In the rows, zero is written as 128.
These are runs of 6 systems, one row a step. Runs of the same system follow the same rule from any start.
Ret, seq 1, 10 rows:
[[115 132 163 133 120 154  86 115 106  82 107 169  82 184 137 139 124 164
  137  87]
 [114 126  96 100 133 144 150 102 184 174 141 188 181 104 141 103 103 128
  159 114]
 [117  92  80 127 137  59 140 105  71 102 112  87 113 113 134 154 103 112
  113 105]
 [120 116 147 155  77 138 125 103 167 126 178  79 119 112 125 106 191 171
  139 142]
 [105 125 120 121 150 124 102 210 114  94 117 156 169 144 107  99 104 141
  122 185]
 [117 115 155 137 158 173 131  71  71 135 136 175  75 155  98 109 142 104
  149 100]
 [150 140 121 119 131 100 184 136 151 199 166 126 160  93 142 112 127  80
  118 146]
 [162 119 147 138 132 103 122 148  91  83  98  68  85 120 108 186 147 118
   86 132]
 [138 166 169 131 119 188 113 143 187 145 134 129 126 164 155 107 170 170
  131 138]
 [130 133 106  95 147 141 112 173 114 103 104 197 152 141 141 154  55 103
  120 119]]
Zim, seq 2, 10 rows:
[[113 178 124 107 104  60 117 102 153 138 149 156 172 124 126 128 153 187
  131 100]
 [107  43 145  98 127  97 121 161 149  77 116 155  99 122 125 135 139 166
  126 114]
 [104 121  89 118 133 144 141  76  96 125 149 164 153 149 134  70 179 186
  123 128]
 [ 88  85 115  78 137 111 136 171 111 117 199 134 110 120 147 117 132  91
  113 142]
 [150  84  95 157 143 181 166  95  77 127 127 107 124 111 105  96 161 113
  113 163]
 [117 182 139 127 147 121 129 162 108 167 178  75 123 146 144 111 136  79
  116 165]
 [185 113 163 169 119 186 136 160 113 120 105 131 113 110  97 150 101  76
  118 158]
 [144 215 139 134 176 133 124 106 133 182  89 110 136 153 125 136 117 106
  137 118]
 [174 132 176 139  82 105 126 164 159 120 112 142 107 127 156 188  79 107
  117  94]
 [143 154 116 119 141 146 108  85 181 121  67 127 153 115 109 158 145 184
  138 101]]
dodag, seq 3 (10 x 20):
[[145 140 121 134 134 115 137  85  48 111 106 139  86 175 157 141 130 129
   98  83]
 [134 116 132  95  96 147 150 125 212 157 189 129 145  79 140 136 158 123
  134 127]
 [133 113  88 132 159 121 111 169  96  77  58  86 137 147 141 144 103 145
  101 152]
 [ 98 156 146 135 101 184 103  76 125 133 193 143 100 151 140 112 146 131
  158 100]
 [127 100  96 127 138 108 143 176 158 139 113 137 183  87 118 122  66  98
  144 165]
 [130 148 137 165 141 110 117  64  62 117 103  82  80 152 109 144 143 126
  129  95]
 [131 130 174 136  82 119 141 164 201 165 184 137 151 108 133  99 144 136
  148 152]
 [139 125 127 126 172 108 104 163  79  79  58 144 131 137  81 156 111 137
  107 143]
 [120 138 161 121 129 151 149  72 138 175 161 168  94 162 158  97 164 136
  146  84]
 [154 102  91 100 112  88 154 179 145 113 130 144 177  80 132 155 104 119
   93 150]]
Zim, seq 4 (10 x 20):
[[147 119 111 107 180 169 139 155 147 122  77  86 122 151 157 122 169 155
   94 156]
 [134 168 127 135  89 198 106 145 108 112 173 140 112 177 192 126 110 114
  111 125]
 [125 113  91 105 149 192 122 119 167 132 126 131 144  84 121 156  77  75
  153 129]
 [126 139  94 172 123  93 132  87 107 138  95  52 119 138 162 133  83 114
  145 105]
 [132 154 165 163  64 110  97 135 175 121 169  90 142  86  93 154 130 134
  150 139]
 [106 118 149 154 166 110  97 154 146 116  53 140 147 140  79 106 100 163
  170 150]
 [111 154 166 137 110  87 119  93  83 133 149 198 115 162 115 120 122 140
  144  81]
 [135  78 132  79 142  77 166 129 168 144 130 174 141  78 102 140 153 135
  121 112]
 [134 109 109 118 142  95 147 120  86 102 103 105 112 163 155 112 187 187
   82 127]
 [119 126 145  98 100 182 121 160 146 118 209 152 119 139 154 106 178 138
  110 148]]
fem, seq 5, 10 rows:
[[178 158 129 175 127 150 169 126 148 186  89 115 156 141 162 104 102 114
  128 143]
 [134 180 150 107 118  93  88 150 108  96 151 106 107 117 108 206 116  96
  106 109]
 [155  97 161 155 116 161 137 122 210 145  75 125 115 126 148 132 116 154
  159 111]
 [119 195 104 117 110  79  93 147 102 100 124 159 173 152 145 149  91 158
  112 114]
 [102  46 142 110 117 123 128  96 173 112 133 143  83 101 124 142 123 136
  165  82]
 [123 143  70 145 118  94 142 119 123 135 109 130 204 134 144  79 127 187
  121 154]
 [ 74  83 144 103 130  97 102 137  96  86 183 116  75 125 108 130 150 118
  135 123]
 [141  97 120 162 137 179 163 114 141 157 112 150 167 120 107  59 151 150
  144 173]
 [104 167 129 103 172  88 119 148  47 131 161 124 112 153 110 127 133  86
  105 141]
 [177  79 168 150 121 183 174 109 152 155 133 124  90  99 112 128 165  98
  127 133]]
mufu, seq 6:
[[163 108 133 134  88 126 133  94 133  94 109  94  82 129 166 183 146 151
  101  79]
 [100 154 105 100 106 130  96 149 202 118 138 118 164 140 178 126 126 186
  136 124]
 [ 88  86  92 127 132 159  87 135  99  65 111 149 116 143 136 134  62 123
  154 116]
 [ 91 119  94 143 112 129 141  49 128 161 175 137 151 104 117  85 130 128
  174 115]
 [110  98 110 145 129  52 136 164 104 122 139  79 149  96 101 119 108 104
  130 169]
 [134 133 166 175 127 148 110 110  96 110 129  95 108 133  64 107 194 160
  128 161]
 [126 152 183 123 160 117 132 190 137 166 131 184 144 161 113  84 134 123
  132 162]
 [176 108 144 111 156 153 158 119  83 121 102 189 101 118  95 161 136  95
   95 111]
 [157 147 137  96 143 105 178 102 165 187 133 112 115 133 178 133 176 133
  102  97]
 [157 123 112 103 103 140 115 192 142  77 122 100 120 133 183 180 114 132
   76 133]]
Fep, seq 7, 10 rows:
[[127 146 134 105 123 147 140 124 131 151 212  97 125 104 114 118 203 112
  105 158]
 [148 104 138 139 168 175 133 197 112 119 103  98 116 139 120 117 124  93
  110 191]
 [155 190 143 138 137 201 116  98  79 136 146 140 101 153 120 148 132  82
  114 115]
 [160 132 144 123 129 141 149 156 185 170 123 129 132  97 143 162  73  62
  140 125]
 [181 161 120 156 116 113 122 102 118 109  63  86 129 121 127 187 112 139
  104 104]
 [118 169 168 129  88 127  91 140 208 133 139 116 127 142 161 146 116 159
  155 102]
 [120  98 100 136 115 122 102 143 136  76  70 177 165 130 124 134  68 172
  144 120]
 [ 73 130 115 114 136  84 117  54 125 138 141 140 118 144 134 113 130 157
  167  71]
 [112  69 107 137  86  66 157 144 146 129 161 134 164  95 135  85 129 156
  134 149]
 [ 94 120 118 119 170 101 109 117  84  99 125 100 123 133  73 105 192 167
  120 157]]
mufu, seq 8:
[[133  88 103 169 149 104 167  68 135 163  72  95 141 106 114  97 116 136
  161 124]
 [119 168 147 139  87  50 111 148  85 108 181 105 132 137 125 133 152 143
   99 138]
 [123  76 169 130 150 165 110 160 182 105  97 135 117 108  72 122 155 156
  151 158]
 [128 162 117 129 163 126 143 119  64 148 108 191 146 189 147  81 125 145
  114 123]
 [134  84 149  83 120 117 155 128 138 134 187 156  89  86 119 162 145  78
  116 102]
 [162 120  81 131 154 136 167 117 145 143  74  71 153 122 155 120 158 159
   98 150]
 [105 169 151 113 111 140  83 165 100  98 182 103  86 176 168 145 134 117
  107 124]
 [137 101 122 134 127 219 124 133 190 133 116 158 153 100 114 121  98 114
  163 148]
 [121 178  91 136 158  90 132  91  66 154 110 120 139 150 143 128  79  90
  132 104]
 [144  99 170 157  58 105 136 120 164 127 176  94 103  79 112 158 137 111
  140 116]]
fem, seq 9 (10 x 20):
[[126  76 142  91 141 160 171 114 153 166 170 187 102 113 142 110 136  88
  138 109]
 [158 144  57 122 159 123 158 109  82 132  96  94 164 116 133 137 133 117
   86 147]
 [117 131 160 121 113 149 114 132 138 122 186  56  62 138 157 148 170 106
  120 123]
 [153 141 124 155 121 208 114 177 159 121 107 141 172 124 124 119  90 121
  133 178]
 [ 97 180 140 126 163 119  90  95  87 133 119 130  95 158 119 151  83  89
  156  85]
 [170 103 147 159  70 107 173 109 180 168 140 133 138  84 142 139 103 109
  143 107]
 [123 160 112 121 149  65  94 148 135  96  80  76 156 116  99 166 129 168
  115 140]
 [116  92 189 153  86 133 112 138 149 106 134 148  79 169 154 105 140 171
  147 105]
 [120 137  96 100 137 131 124 140 134 122 124 219 203 114  99 109 109 156
  130 141]
 [ 95  76 110 106 169  82 151  80  82 131 120 120  76 141 142 121 137 118
  135  85]]
Ret, seq 10:
[[125 150 117 121 110 119 125  44 100 125 170  97 100 112 116 157 179 134
  121  85]
 [121  88 133 128 110 103 140 199 198 134 134  95 152 113 156 104 121 142
  133 170]
 [129 142 115 141 139 166  87 116  50  61 107 151 123 153  87 139 139 154
  109 135]
 [ 93 123 156 110 150 146 144 119 172 192 174 153 112 139 149  83 125  99
  173 119]
 [175 110  90 149 118 106 160 135  74 113 106 130 156  91 109 154  94  94
   91 144]
 [111 157 173 127 144 118 108 102 148 144 147  55  75 140 120 141 189 137
  137 114]
 [164 121 144 148  91 145 137 205 155 118 114 174 171 139 155 110  97 146
  110 164]
 [107 158 121  91 189 151  93  85  94 107 104 155 104 139  88 164 129 118
  138  92]
 [140  98 130 143 102 115 186 110 171 189 142 127 123 132 198  94 109 115
  144 106]
 [141 148  89 117 107  98 103 134 104  74 133  95 160  84  92 188 126 134
   94 138]]
dodag, seq 11 (10 x 20):
[[164 126 115 157 114 143 184 130  78 166 160 111 123 141 169  95 133  85
   96 152]
 [149 171 151 111 141 154 108 156 130 126 157  77 111  98  92 182 151  77
  104 154]
 [162 149 166 160 143 191 127 167 147 145  78 118 110 176 161 118 106 118
  129 145]
 [149 208 136 118 102 143  97 132 126 125 141 176 154 132 131 177  85 107
  120  99]
 [144 100 136 127 140 122 139 110 197 148  67 119 114 109 146 164  81 120
  161  85]
 [143 162 106 155  68  84 120  99 133 107 115 110 164 134 159 142 128 194
  117 103]
 [ 74  87 144 104 115 104  82 139 186  89 139 127 117 110 110 138 126 166
  169 113]
 [103  90  90 157 134 119 134 103  97 112  94 168 166 145 118  65 117 184
  148 140]
 [ 73 113 120 102 135  66 133  96  91 140 196 136 113 113 107 111 146 108
  144 110]
 [144  52 128 154 138 125 176 136 117 136 125 101 119  98  99  91 166 121
  119 173]]
Fep, seq 12, 10 rows:
[[136 110 124 102 146 203 129 150 185 134 147  78 113  97 135 143 151  99
  125 160]
 [151 167  95 160 137 184 112 140  83 113  95  92 134 158 155 134  82 101
  111 150]
 [124 161 148 139 104 171  95 102 155 136 166 117 112 102 112 168  89  75
  165 106]
 [159 134 122 178 127 105 140 130 161 152  56 110 170 107 118 133  65 123
  156 135]
 [125 184 168 151  94  66  89 106 121 112 125 112 121 138 109 165 123 154
  139  92]
 [124  96 169 136 106 109 125 153 200 130 103 181 150 124 119 104 120 181
  162 125]
 [106 126 107 105 153  68 123 116  77  99  96 181 140 160 126 120 127 175
  115  99]
 [ 96  71 138  95 110 101 157 103 150 140 186 151  97 122 152 101 173 148
  137  98]
 [126  92  68 101 152 117 157 152 107 112 126 121 168 117 130  97 165 157
   89 174]
 [ 92 120 133 114 152 162 112 124  80 111 182  84  68 156 135 113 175 109
  118 139]]

Name the system that made each run.
seq 13:
[[157 112 168 181 143 162 161  83 107 170 110 120  85 129 100 113 124  80
  155 122]
 [167 206 153 127 126  81 141 155 134 171 140 115 163 115 117 151 134 100
   99 146]]
 => fem
seq 14:
[[161 120 169 151  73 151 115 125 142  89 119 114  83 155 161 154 161 176
  106 102]
 [103 152  96  79 146 165  98 156 179 119 124 181 176 140 152 121 105 161
  137 130]]
 => Fep
seq 15 (2 x 20):
[[138 110 139  70 195 123 171 133 129 161 123 165 114 129 117 115 190 123
   99 129]
 [165 107 125 101 129 138 172 154  94 123 148 119  91 153 190 137 161 111
   63 127]]
 => Fep
seq 16:
[[180 155 132 159 113 139 132 148 146 138  80 162 175 110 116 155  61 110
  132 132]
 [133 172 155 126 135  81 113  86 149 144  93 105 102 140 137 175 116 134
  143  66]]
 => dodag
seq 17:
[[167  98 170 161  70 112 179  93 123 159 172 135  94 119 147 121 157 115
  121 101]
 [140 154 105  92 164 113 124 175 156 121 108 106 182 101  97 143 160 152
   95 177]]
 => Zim
seq 18 (2 x 20):
[[123 150 100 148 105 190 106  81 161 127 146  57 122 112 147 145 124 120
  152 123]
 [105 155 122 160 104 125  92 175 150 127 140  91 151 132 149 126  50  99
  159 153]]
 => fem
seq 19, 2 rows:
[[145  65 103 114  84 122 161 166 104  93 172 157 133 106 157 128 127 122
   86 141]
 [108 126  95 110 186 180 128  93 110 130 135  74 115 126 106 113 190 129
  121 155]]
 => Zim
seq 20:
[[166 162 125 113  98  79 145 138  88 113 163 127 148 111 119 158 176 141
   63 135]
 [121  83 171  94 163 153 118 168 183 115 109 114  79 137 129 137 173 148
  127 133]]
 => Ret
seq 21:
[[110 152 128 140 134 106 120 122  77 138 144  86  79 164 175 141  80  69
  133  98]
 [160 128 136 160  62 163 127 115 186 131 161 112 159  67 105 148 127 126
  142 144]]
 => mufu
seq 22, 2 rows:
[[129 116 114 118 133 139 105 134 205 102  75  69 132 109 138 162 132 172
  137 125]
 [101 151 101 140  99 138  91 130 111  89 122 153 148 182 181 108  93 182
  133 115]]
 => Ret
seq 23, 2 rows:
[[135 103 103 155 121 104 168  83 120 147 144  62 139  97 115  99 188 148
  119 152]
 [101 128 158 125 129 114  99 195 108  99 170  85 104 146 120 111 164 130
  109 177]]
 => dodag
seq 24:
[[112  58 126 103 148  78 150 130  73  99 113 180  93 144 129 121 129 135
  113 100]
 [132 104 102  98 136 141 173  77 128 153 169 138 138 101 122  98 207 149
  109 129]]
 => dodag
seq 25, 2 rows:
[[123 116 136 150 158 142 109  98 136 128  95  63  89  98  87 167  98  79
  163 118]
 [155 187 166 192  81 100 128 136 150 164 125  99 152 145 147 114 110 141
  140 136]]
 => fem
